One turning vector, and how many ticks it has turned
The counts run from 0 to 545.
[118 132  91 127 124 134 194 152 153 140 144 144  77 124 136 117 161 172
 117 107 112 120 133 140 111 117 111 100 141 119 122  94 158  72 176 101
 122 148 170 126 128 174 155]  379
[150 141 136 137 134 136 136 127 146 143 153 167 102 154 129 102 137 119
 158 111 103 134 129 174 128 156 121  98  73  84 106 124 161 112 135 103
 195 105 168 163 145 154 112]  195
[131 156 124 125 111 105 148 126 150 174 139  90 105 138 140 101 152 130
 122 115 115 171 120 148 116  96  99  82  99  98 109 120 186  68 154 104
 128 126 175 114 135 158 127]  398
[142 140 115  73 124 154 172 154 153 133 185 150  90 128 153 141 139 116
 145 129 156 124 124 172  92  78 146  95 107  99 116 130 169  80 131 112
 145 110 151 156 123 135 133]  425
[135 157  95 133  99 124 165 168 155 119 118 102 112 147 147 106 149 120
 132 102 114  96 138 164 105 126 133  92  45 118 125  96 163 102 140  82
 130 108 149 149 146 140 134]  309
[149 128 128 107 140 139 177 119 116  95 166 169 101 118 153 149 134 117
 157 127 119 112 106 168  90 103 142  96  87  81  81 141 192 117 123 129
 167 118 155 155 151 137 147]  251
[148 136 137 136 136 102 147 126 117 118 178 165 118 112 147 143 121 117
 146 121 132 136  94 160  98 156 131  93  81  71  94 142 180 114 118 145
 168 113 156 131 162 155 146]  474
[122 179  98 128 122  74 149 139 134 103 149 116 123 118 116 107 147 122
 120 114 122 116 119 157  94 173 123  92  33  86 105 119 169 122 109 111
 143 122 143 120 148 154 155]  391
[136 119 105 112 118 129 168 146 147 118 166 154 111 107  97 165 107 136
 147 152 126 126  95 181 100 100 119 132 107  74  87 141 173  90 127 158
 156 144 151 142  89 150 135]  320
[141 169 140  95 115 114 156 130 146 165 162 117 107 109 142 103 153 109
 135 104 121 157 122 157  80 130 119  80  97  79 101 116 194  83 123 104
 151 123 131 116 123 126 128]  200
[121 151 115 146  90  88 178 112 156 104 129 142 109  92 108 121 140 126
 133 116  92 119 131 149  95 145 130  95  48  97  88  96 163  99  86 105
 132 121 119 129 141 153 144]  527
[158 102  71 146 156 131 177 173 135 102 152 178 109 137 147 155 135 159
 151 124 126 110 106 180 112 144 129 123  80 109 100 148 166 115 143 136
 141 129 160 144 140 164 127]  189
[124 145 124 147 137 134 172 129 142 163 144 132 115  99 120 119 178 127
 162  76 122 122 138 181  84 167 133 124 106 101  70 136 190  87 130 107
 149 145 130 143 121 159 137]  132
[133 155 104 157 129 103 149 136 136 138 111 120  99 139 131  96 153 150
 134  97  83 118 123 154 126 167 113 101  62  94 110  96 152 114 156  76
 161 139 169 153 148 161 136]  416
[151  84 123 147 126 133 181 135 156 137 161 189  88 117 157 143 143 160
 139 127 116 137 108 156 106 102 105 107 133 107 113 133 175  76 154 134
 134 148 159 118 147 172 123]  381
[142 129 126 115 132 132 172 130 128  88 147 137 120 123 138 143 121 116
 156 145 127 109  92 159  90  96 150 105  67  76  88 150 201 122 112 135
 151 125 162 153 138 147 146]  252
[129 137 125 151 110 141 194 135 130 150 170 144 125  95 141 151 160 123
 164  89 140 103 130 168  71 135 126 105 136  99  99 137 193  73 140 132
 130 149 130 127 138 152 129]  269
[123 146  68 129 146 106 162 170 145 143 183 131  86 111 112 137 147 143
 138  93 139 129 131 177 105 191 106 120 104 100 109 132 143  91 132 113
 139 167 138 126 130 169 126]  324
[128 130 111 144 113 116 172 136 175 110 122 131 101 122 126  96 159 117
 123 127 102 118 135 142  94  86 131  97  60 113 110 111 183  99  90  90
 117 125 133 129 148 161 151]  222
[124 155 160 134  73 111 158 125 165 124 136 134 117 116 123 114 122 104
 128 132 106 118 115 133  99  91 128  72  77  75 118  81 184  82 112  97
 142 114 150 129 147 150 147]  421
[151 121  83  87 144 128 157 190 140 134 174 136  89 138 161 143 126 145
 130 135 151 147 101 177 115  97 119  97 102  90 126 128 178  98 159 129
 150 126 166 131 114 142 131]  120
[145 134 138 152 107 100 165 118 125 133 171 150  89  89 153 140 147 146
 119 109 120 106  93 140  86 143 131  90 122  65 103  99 164  92 131 119
 140 174 145 120 162 155 148]  162
[150 159 134 104 103 135 156 167 161 165 168 122 114 119 148 118 142 103
 142 112 133 133 122 182  65 123 131  93  95  86 113 109 200  86 127  93
 153 123 127 136 116 120 127]  201
[144 107 116 141 161 118 160 144 132 123 167 168  96 127 170 127 163 143
 132 133 131 139  97 158 109 141 118 121  91 100  89 152 198 112 137 126
 140 126 169 126 165 180 144]  275
[148 144  86  98 133 108 164 143 137 113 171 151  71 133 190 117 156 136
 114 119 132 118 111 148 119 117 125  68  91 104 130 111 162 102 149 102
 141 108 177 133 173 166 146]  448
[136 104  90 127 146 151 184 149 127  88 156 170 107 120 119 163 149 145
 164 134 133  86 114 171  98 108 141 129 105 100  88 145 173 102 132 132
 154 146 159 169 130 150 143]  494
[128 117 116 129 132 119 183 135 151  98 132 135  95 122 141 107 160 146
 118 144 110 108 107 135  84  87 138 111  83  90  98 120 195 116 123  94
 117 155 157 133 144 172 174]  359
[137 137 102 139 102 149 163 141 162 165 143 146  98 140 106 141 112 126
 167 110 115 138 140 188 120  95 105  96 108 109 110 111 138  50 134 103
 151 135 156 174 100 143  88]  264
[145 133 101 145 139 119 145 136 129 149 157 158  74 118 115 134 148 153
 146  97 102 126 124 171 116 183 112 108  97  79  86 102 125 106 138 104
 182 171 150 150 126 156 119]  523
[133 118  58 160 129 117 161 158 144 108 135 133  82 139 104 132 137 143
 142 125 118  95 127 179 123 129 111 121  66 102 100 112 120  92 121  98
 124 169 156 159 135 170 129]  104
[129 158 124 100 112 117 170 100 119 142 163 149  94 118 172 149 137 129
 135 122 136 145 102 146 115  97 117  69 112  86  99 122 179  76 158 137
 151  99 171 130 153 144 132]  7
[132 134 100 117 124 110 175 143 136  63 165 166  95 127 123 143 124 125
 129 145 126  91 117 156 111 128 150  93  55  86 104 120 150 116 102 127
 151 107 158 163 142 167 157]  166
[128 169  95  96 149  92 138 178 130 120 165 104 112 129 140 117 142 118
 119 122 142 132 104 156 115 157 132 107  79  78 111 126 172 119 141 104
 158 127 170 131 131 155 163]  255
[150 135 102  99 126 100 148 121 102 122 163 136  71 128 160 138 128 141
 114 136 131 138  96 156 130 104 126  64  84  69 116 111 135 101 142 114
 165 121 185 151 158 147 137]  143
[141 129  72 135 137 126 153 194 129 145 171 132 113 138 143 155 113 130
 146 114 152 123 115 197 114 147 102 112 105 105 121 147 152  78 161 137
 133 144 173 149 136 167 107]  431
